In the rows, 128 means zero.
T: rows in 4 groups, each row roughly a mix of its group's directions (one row in no group):
T (173 x 12):
[[150 160 105 127  88 135 152 169 140 108 153 108]
 [165 161 158  98  82 141 115 124 115 102 129 126]
 [ 98 158 142 165 141 160 153 114 167 110 145 117]
 [151  99 171 120 108 143 127 118 134 161 119  80]
 [152 107 155  87 107 178 109 116 123 125 148 111]
 [137  93 114 125 122 107 122  68 126 109 146  92]
 [ 89  85 126 150 149 150 167 141 143 103 126 144]
 [175 108 104 164 129 130  98 160 143  99 122 133]
 [ 95 133 113 148 108 116  83 135 175 117 134 158]
 [ 85 124  93 120 158 125  96 104  90 126 128 108]
 [151  93 173 119 138 128 179 147 106 140 132 129]
 [121 101 132 169 129 149 130 149 132 177  92 149]
 [113 105 133 133 164 142 150 112 141 179 153  94]
 [119 163 134 115 109 136 101  72 120  91 123 146]
 [112 120 136 143 121 114 157 144  75 164 160 151]
 [143 135  92  62 135 134 159 122 128 106 126 138]
 [164 153  86 146 113 182 126 138 122 118 127 143]
 [101 153  91  72 139 109 126 127 156 110 131 137]
 [148 117  97 134 101 148 138 152 120 114 114 190]
 [130  89 162 178 120  95 121 111 139 112 138 108]
 [171 143 156 157 109 144 135 114 112 162 102  98]
 [104 117 174 139 107 117 114  91 127 103 117  86]
 [127 137  72  85 111 120 128 111 152 133 156 150]
 [171 102 122 117  96 127 175 115  94 138 134 116]
 [132 177 126 150  78 142 141 103 100 146 125 125]
 [101 127  92 127 143 116 125 150 117 185 144 160]
 [104 117 120 124 149 140 170 109 139 169 164  98]
 [133 136 144 129  79  74 138 153 143 111 136 103]
 [118 158 115 182  95 140 137 109 114 144 159 107]
 [164  88 113 132  90 144 127 135 129 163 111 162]
 [126 114 135  99 127 138 131 115 110 194 154  98]
 [121 133  97 163 163 140 136 106 159  87 145 105]
 [128 142 113 156 141  81 111 163 155 140 167 116]
 [118 180 101 111 110 160 163 141 133 154 119 116]
 [124 134 165 127 156 136  93 103 102 104 144 173]
 [116 173 151 117 128 141  85  93 126 117 162 113]
 [156 132  94 121 132 174 159 170 120 148 121 141]
 [144 148 169  99 127 122 130 128  79 159 103 147]
 [ 97 147 122 144 143 124  76 132 159 120  88 109]
 [122 131 173 149  98  83 113 102 127 138  97 140]
 [ 75 138 126 127 186 121 126 123 141 112 157 131]
 [136 169 119 125 122 104 136 136 159 105 116 186]
 [141 106 133 121 151 124 183 144  89 149  95 122]
 [121 120 132 107  84 123 125 172 114 178 133 144]
 [133 126  84 132 176 117 131  85 154 116 143 115]
 [151 177 110 152  89 150 145 125 135 107  99 136]
 [139 149 155 135 105 158 167  84 131 140 154 105]
 [112 148  79 112 112 132 142 115 175 157 104 134]
 [116 107 155  74 114 113 106 117 156 139 132 166]
 [111 179 135  85 124 130 113 124 154 115 166 111]
 [139 137 127 165 145 165 109  81 113 100 155 134]
 [109 119 108 120 125  95 100 112 136 160 186 128]
 [114 132 150 177 116 149  91 156 118 163 126 148]
 [100 142 105 108  98 128  83 116  93 156 121 106]
 [139 124 135 146 108 105 115 105 175 139  78 105]
 [109 124 147 142 136 149 128 103 183 110 122  81]
 [122 123 112 177  98 107 142 111 145 174 123 104]
 [113  95  90 113 130 109 130 118  89 137 163 165]
 [116 111 156 110  94 145  97 142  91 159 139 159]
 [149 140 190 128 104 127 121 103 101 107 102 130]
 [138  72 163 149 103 159 105 131 146 120 117 130]
 [143 108 150 102 134 113 116 111 139 178 101  85]
 [134 107  98 124 178 142 108 160 119 162 148 146]
 [141 135 173 144 107 180 111 128 117 153 118  99]
 [ 87 135 164  97 148 102 121 120 151  94 139 105]
 [145 139 170 132 167 180 108 136 102 129 127 124]
 [102 116 136 145 159 145 147 144  99 102 158 174]
 [134 124 138 135 130 136 100 140  87 105 136 192]
 [148 130 143 167  65 129 113 116 132 157 141 124]
 [ 97 124 158 151 102 153 112 167 131 107 107  94]
 [137 115 115 119  99 126 173 150  96 156 113 169]
 [162  85  96 130 144 139 133 144 103 141  99 164]
 [140 142 140 119 114 142 160  78 168 110 157 145]
 [115 131 156 122 145 141  97  98 156 169 140 169]
 [103 144 146 124  95 106 175 144 147 156  96 119]
 [112 122 179  76 109 121 144 103 117 131 121 151]
 [136 141 151 167 119  98 161 128  91 144 119  89]
 [ 97 107 124  98  76 143 145 141 112 137 167 127]
 [121 140  85 153  87  85 138 129 144 114 131 156]
 [110 118  88 120 122 110 137 160 165 160 127  88]
 [140 100 143 141 125 110 150 128 169 150  92  84]
 [145 120 104 166 154 135  92 101  95 165 122 127]
 [181 145 156 155 138 164 102 135 115 137 106 118]
 [130  86 110 150  80 100 138 159 147 117 137 110]
 [154 144  92 151 144 132 107 116 106 133 157 179]
 [116 155 133 144 176 126  87  94 145 144 108 145]
 [134  97 140 102 151 149 158 133 102 179 110 112]
 [ 81 173 124 100 146  97 101 140 130 129 147 121]
 [144 136 157 128  94 170 108 103 155 112 126  90]
 [136  98 140  73 129 173 110 112 152 118 135 119]
 [160 114 121 140  99 142 127 128 149 154 132  65]
 [122 105 146  83 148 177 130 135 135 153  97 117]
 [ 94 176 130 115 131 149 149 171 161 125 122 124]
 [113 184 111  86 109 156 145 126 129 103 122 133]
 [106 102 135 172  98 128 120 151 147 160  92 145]
 [134 197 135 114 121 135 113 125 137 153 164 139]
 [149  96 132 109 163 148 158  97 133 157 121  93]
 [163  93 154  92 146 115 126 117 138 129  82 109]
 [129 137 135 121  65 138 148 152 150 158 135  99]
 [149 130 115 108 177 157  80 133 105 128 145 142]
 [138 130 167 163 153 157 110  96 152  93 119 123]
 [125 128 157  96 152 180 123 132 119 167 111 105]
 [149 103 120 103  92 112 165 125 119 134  83 155]
 [158 139  75 140 151 109 160 111 148 110 137 103]
 [183 124 137 148 131 123 161 163 108 159 134 147]
 [118 149 148 120 166 160 124 178 110 118 157 146]
 [117  87  89 121 122 124 140 132 158 176 109 109]
 [136 134  96 106 190 104 128 137 102 124 103 117]
 [140  93 102 107 146 109 147 130 162 177 148 116]
 [147 122 147 165 106 100 152 149  99  86 112 109]
 [127 158 137 177  98 129 145 149 124 120  79 128]
 [153 149 111 154 135 129  82 141 100 146 125 174]
 [119 141 125 180 150 124 114 106  97 119 127  79]
 [ 79 117 112 116 114 115  99 159 148 162 124 158]
 [130 113  75 137 135 122 123 105 132 185 136 106]
 [122 142 111 179 133  99 104  97 159 133 160 124]
 [ 87  90 119 135 163 103  89 106 135 123 148 124]
 [125 130 168  93  86 132 164 140 152 103 109 127]
 [141 166 143 141 117  95  79 110 115 150 158 132]
 [161 151 148 119 123 174 169 149  98 131 122 111]
 [152 106 114 141  96  96 123  96 132 112 181 123]
 [167 110 124 120 143 125 146  75 164 117 140 101]
 [ 98 118 173 132 169 101 104 140 112 135 161 130]
 [121 145 122 166 136 124 149 123 138 199 122 136]
 [138 116  98 155  75  97 160 124 140 117 108 139]
 [115 175  96  74 113 118 129 131 116 139 154 130]
 [129 127  97 119 153 109  93  90 148 138 106  85]
 [126  90 144  96 147  95  98 104 100 107 136 154]
 [124 145 184 103  90 138 147 106  98 127 121 138]
 [ 70 138 103 117 134 105 130 153 171 132 132 144]
 [169 149 129 107  97 150 148 120 124 135  73 129]
 [100 118 155 156 145  72 157 147 135 131 125 149]
 [119 108 119  80 119 116 144 115 118 179 160 144]
 [142 125 111  98 136 100 172  98 114 151 145  89]
 [125  93 119 128 115 155 132 130  79 140 179 139]
 [113 159 182 130  96 117 142 133 149 122 152 159]
 [121  95 148 148 123  77 105  85 113 145 136 122]
 [114  88 119 153 165 171 127  98 108 129 104 127]
 [128  91  98 171 127  86 156 131 137 137 113 151]
 [120 152 126 164 148 161 128 152 136 149  79 154]
 [113 164 167 133 149 151 118 149  95 109 167 132]
 [160 105 125 120  98 122  78 132 114 108 155 162]
 [115 115  91 142 172 125 127 135 144 116 161 174]
 [111 148 155 124 109 142 185 156 154 103 137 142]
 [129 124 158 119  87 164  76 128 135 123 156 124]
 [118  69 141 121 107 135 126 102 135 118  92  94]
 [108 100 118 164 140 169 165 115 131 144 100 105]
 [157 163 117 120  91 119 103 121 139 182 138 121]
 [126 107 168 111 134 173 135 143 129 138  80 106]
 [141 154 101  88 126 140 102 106  91 141 117 166]
 [159  99  77 122 136 135  83 138 107 120 142 144]
 [107  99 119 107 118 141 165 103 140  89 164 105]
 [114 114  89 110 115 162 111 130 150  95 162  97]
 [ 98 155 155 100 163 134 117 174 128 122 135 157]
 [126 129 130 153 184 150 110 103  85 110 120 137]
 [131  87 155 103  96 129 169 165 127 138 147 132]
 [136 100 117  98 161 150 130 133 103  74 105 128]
 [169 122 121 117  89 108 154 172 103 145 119 118]
 [125 104 145  98 118 115 150 145  96  96 130 180]
 [164 109 123 157 103 121 135  93  95 170 119 113]
 [101 138 141 154 117 115  90 144 158  77 119 144]
 [110 172 152 129 129 120 114 111 148 172 160 157]
 [156 168 120  95 138 103  92 117 118 170 127 134]
 [144 166 156 106 126 130  78 100 106 110 149 135]
 [105 101 117 131 123 157 177 129 156 153  95 106]
 [148 145 166 185 135 121 133 113 113 105 125  94]
 [141 122 162 105 149 186 110 128 110 158 134 112]
 [102 154 144 112 121 157 126 122 142  75 162 104]
 [155  86 131 106 111 119 132 157 143 179 145 141]
 [147 101 106 112 120 122 179 106 153 111  90 114]
 [144 103 114 115 114 113 148 153 148 154  76 160]
 [ 84 141 160 149 119  87 122 131 171 134 114 115]
 [104 136 106 153 131 116 106 127 196 133 114 108]]
one row of each group, then the others: which group is each in?
[128  72 122 104  87 127 149 121 141 163 119 113] : Q
[155 123 103  96 111 139 128 163 143 136 146 181] : L
[158  99 149 108 137 113 160 140 117 184 128 114] : W
[111 100  92 117 144 139 133 141 153  75 161 131] : G

[155 100 141 171 109 130 136 165 142 115 102 164] : G
[151  61 128 121 148 115 162 109 119 143 133 117] : Q
[ 95 184 121 152 122 132 115 129 164 153 125 105] : G
[155 131 108 166 119 154 105 104 131 109 134  77] : W
[168 116 119 106 144 149 158 127  77 154 146 139] : Q
[143 119  95 112 130 138 130 161 168 137  81 156] : G
[ 92 135 138 161 152 124  95 154 150 102 165 141] : G
[154 150 140 118 116 116 122 101 186 158 107 108] : W
[136 130 106 134 117 137  63 105 126 146 169 132] : L
[130 165 159 175 111 158 148 156 133 120 135 106] : G
[142 115 168 122 124 144 192 112 114 111 151 127] : W
[140 155 127 112  92 163  93 120 142 125 176 141] : L
[145 151 131 129  64 105 143 154 151 135 144 109] : L
[126 148 180  92 144  90 136 125 120 112 108 152] : L
